In the rows, 128 means zero.
Rows swapped in pairs by one turn or mirror: which row each one swaps with
The rows were stretched afterwards, more along some directions than others.
Farug: [117 101 155 148 142  99 104 111 147 126 138 130 101 144 148 135 106 124
 143]
desat: [143 148 120 132 129 157 132 160 102 131 141 104 147 131 163 104 121 136
 133]
femi: [131 133 169 114 137 127 155  83 129 108 118 131 106 124 126 139 112 150
 133]
Gabu: [143 135 128 128 123 154 132 139 137 134 110  71 161 126 136 131 134  92
 119]
Ruzo: [133 106 150 125 168 120 117 113 152 129 145 129 111 125 179 121  99 118
 165]
kam: [149 112 133 126 114 162 106 148 136 136 124 101 154 141 138 130 140  82
 131]
muni: [133 174 124 130 114 166 147 120  99 126 103 105 142 127 129 117 133 141
 130]
Dala: [139 113 148 129 158 109 133 122 148 106 154 133 118 117 170 107 112 124
 150]
Kudi: [122 155 125 130 134 160 140 129  98 143 130 135 154 130 154 103 119 145
 131]
nuzi: [121 109 136 151 129 101 101 121 144 114 128 116 102 129 156 132 114 115
 115]
Saf: [126 126 158 118 139 132 103 122 143 136 143 144 138 161 112 135 119 115
 164]
kopo: [133 137 150 116 123 119 157  84 140 103 117 130  98 117 116 130 126 146
 117]
folup: [123 106 154 137 134  98 109 105 155 111 143 137  98 148 139 137 110 121
 138]
Peram: [129 137 156 109 139 137 162  82 132 119 117 136 106 127 120 127 103 148
 135]
ger: [137  92 126 136 124 116  98 139 110 136 129 122 123 116 149 129 124 112
 117]
faki: [141  97 126 129 115 125 101 130 106 123 129 133 137 117 137 120 121 109
 101]
Rek: [133 174 118 144 113 149 156 132  92 120 105 110 137 127 146 109 147 128
 129]
dureb: [133 102 153 137 176  98 124 120 143 114 171 156 118 135 161 114 104 131
 170]
garu: [138 118 144 131 168 118 125 126 135 114 166 137 121 124 164 108 101 129
 151]
Rure: [131 132 163 115 135 120 153  89 128 106 124 132 101 120 126 134 110 155
 136]
gak: [133 157 148 131 142 125 165 135 130 129 128 115 142 145 153 144 122 148
 172]
bine: [123  89 158 140 137  94  97 105 161 116 138 134 101 139 140 142 113 116
 135]
dosob: [139 132 129 138 114 148 128 153 120 138 123  87 166 128 140 137 147  85
 108]
Zos: [142 119 138 131 164 114 137 123 151 109 156 120 125 116 176 110 107 117
 135]
Mebo: [135 176 126 140 111 160 152 149  96 117 120 102 154 127 129 115 140 134
 133]
Pilos: [122 150 120 141 130 157 131 149  82 141 125 123 154 138 157 102 109 146
 138]
kudom: [147  81 132 118 118 108  88 131 128 125 145 119 132 127 126 126 118 107
 111]
lele: [129 157 143 147 134 125 160 134 123 133 112 111 142 134 166 141 114 144
 169]
godef: [116 126 112 125 113 129 129 119 153 117 107 132 116 140 130 149 152 128
 134]
gizup: [118 124 119 134 111 124 129 127 142 108 118 149 123 134 135 144 170 124
 127]
nafem: [137 131 120 128 128 136 118 117 145 145 131 105 142 158 125 122 129 103
 135]
delad: [148  91 138 128 113 127  87 129 114 125 126 121 138 116 122 131 127  93
 108]
Bunub: [121 106 153 145 138  89 106 107 156 115 130 124 102 134 151 145 116 116
 131]
bafol: [141 147 154 132 137 121 151 129 131 135 131 109 153 139 153 146 116 137
 162]
lav: [136 116 169 118 135 120  91 129 143 132 144 136 150 151 116 135 121 115
 149]
limot: [121 125 122 135 107 123 117 126 145 124 100 130 130 135 133 149 160 121
 131]
gek: [141  79 137 138 129 104  81 115 120 119 141 136 121 126 134 121 123 103
 117]
keman: [149 115 159 125 166 110 134 101 137 107 154 122 118 120 155 115 105 123
 151]
Gote: [132 135 132 146 124 148 121 140 126 138 127 106 150 159 128 134 134  99
 146]
vot: [124 131 158 131 145 126 106 129 121 147 148 149 149 153 126 134 113 120
 158]
Nogi: [134 107 142 140 163 115 127 124 149 106 145 140 114 125 174 119 116 114
 170]
Pab: [148  95 124 127 123 115  93 131 114 130 131 109 134 121 137 130 110 119
 125]
Baf: [144 143 150 119 118 125 139 144 112 116 134 119 151 123 100 131 152 132
 113]
zot: [121  99 155 146 139  97 107 106 152 114 135 131 103 135 150 139 115 123
 125]
boru: [129 134 161 111 129 131 149  81 130 113 110 123 100 122 116 138 115 146
 134]
zitu: [124 134 156 114 137 118 159  81 130 114 119 148 101 125 119 134 116 156
 133]
misak: [151  94 142 122 115 109  90 117 120 116 122 112 132 110 121 139 130 104
 112]
dozi: [139 155 134 132 106 130 134 143 102 128 115 106 149 115 104 130 150 128
 110]
letar: [136 132 131 124 109 158 109 134 128 141 129 110 161 158 100 131 129 105
 138]
tekon: [134 150 136 126 113 133 135 129 113 125 113 121 146 109 104 137 160 119
 103]

Bunub pairs with zitu
vot pairs with tekon
Rure pairs with bine
Pab pairs with Nogi

